In the rows, 128 means zero.
One turn sends every row of this set to another row. A few are shown first. Where does it send the rows asked after them?
tem: [115 151 120 127 137 104 139 135 127 105 135 102 144 163 129 160  98 158
 154 137 115 146 106 163 142 149  96]
Gug: [121 149 133 118 126 131 150 131 126 128 154 145 145 126 121 152 104 118
 151 116 129 119 128 162 116 165  57]
sezu: [115 130 147 125 129 107 107 111 115 128 133 102 132 139 111 148 103 104
 181 140 111 154 140 103 102 105 117]
dafof: [137 163 137 183 115 125 116 116 121 112 163 118 159 124 134 147 122 114
 146 146 113 146  94 104 119 117 130]
Toso: [120 148 136 111 123 124 138 135 125 114 101 128 148 125 144 111 169 160
 168  94 118 127 159 127 126 101  83]
Girem: [120 136  85 124 154 124 172  92 138 136 138 146 129 118 137 119  97 133
 142 114 156 156 116 102  98 115 151]
faku: [108 171 129 127 130  98 143 146 126 117 118 132 157 106 150 102 126 170
 152  92 151 127 109 104 164  80 107]
Verop: [105 152 122  91 116 122 132 136 141 119 117 112 169 130 152 117 164 153
 183  84 106 112 129 132 125  91  97]
Zoza: [139 129 126 122 143 103 118 110 146 159 134 141 154 162 116 105 131 120
 126  83 127 125 100 168 151  97 159]
toge: [144 139 146 118 118 129 110 112 147 148 164 143 145 108 119 146 126  93
 191 142 104 119 110 128 127 112  93]
fina: [140 130 122 153 136 124 127 105 128 139 133 140 161 171 119 119 146 104
 119  68 142 115 116 149 126 101 156]
mebe: [110 153 175 139 134 104 113  96 132 125 155 134 129 146 139 127  96 157
 176 141 102 115  95 126 133 120 123]
dosu: [125 160 128 115 127 105 156 144 126 135 134 128 177  88 137  98 150 136
 137  80 117 154 115 102 102 115 104]
nakan: [117 127 132 132 128 117 110 111 135 164 136 141 149 142 110  77 114 120
 123  63 141 124 120 164 133 115 142]
vub: [105 170 129  99 128 110 162 138 120 128 130 137 177 102 152 126 143 115
 122  83 120 133 126 105  99  88 109]
sif: [115 141 110 121 133 113 149 144 134 129 154 117 154 109 110 141  70 118
 158 106 149 140  91 136 135 155  75]
Suz: [104 159 119 127 124  97 138 134 108 119 162  94 169 166 117 160 105 132
 175 105 124 135 114 140  96 150  97]
pef: [109 127 113 131 125 118 103 113 130 145 121 116 155 170 116 106 120 109
 126  74 138 128 130 162 136  88 157]
kos: [122 138  76 138 114 154 142  94 140 134 150 125 147 132 137 110 145 139
 179 106 133 142 140 128  76 135 134]
fikab: [107 144  85 117 132 133 135 101 144 132 118 145 108 134 145 118 106 159
 162 146 153 144 151 143 145  92 134]
lusu: [122 174  97 124 134 106 156 100 135 164 180 172 148 114 141 114 112 140
 161 118 159 131 106 116 113 102 149]
moz: [111 161 110 140 112 128 129 144 123 115 154 125 152 134 122 156  94 128
 179 114 162 106 118 151 155 134  64]
nolon: [ 90 149 141 138 107 141 106 115 137 128 151 125 140  93 137 123  69 101
 133 138 115 135 106 122 126 114 110]
Nopod: [124 177 128 134 141  84 156 139 105 120 161 132 159 154 125 179 100 126
 140 132 140 139 105 138 130 130 100]
Lopur: [135 120 118 148 136 118 115 115 125 148 122 140 146 150 102 102 123 104
 135  66 171 122 132 140 147  93 139]
ber: [117 124 146 158 131 149 123  96 135 102 137 127 129 129 132 142  95 117
 187 114 141  96 102  96 129 118 101]
fes: [132 154  65 135 120 130 129 107 153 135 150 133 142 138 142 123 135 159
 199 131 154 130 113 133 147  93 144]
ruli: [ 96 168 103 111 110 138 136  92 131 153 159 158 137 137 151 113 131 142
 156 126 125 127 160 155  85 113 133]
gor: [120 153 118 117 145 116 160 137 146 100 104 127 157 112 161 123 133 158
 138  96 131 127  91 108 161  85 113]
kep: [153 129 120 152 123 131 109 116 141 153 134 149 152 146 111  96 152 116
 128  83 140 123 124 170 152 110 135]

gor -> Toso
sezu -> nolon
Where do these go?
Suz -> sif
fikab -> ruli
pef -> nakan

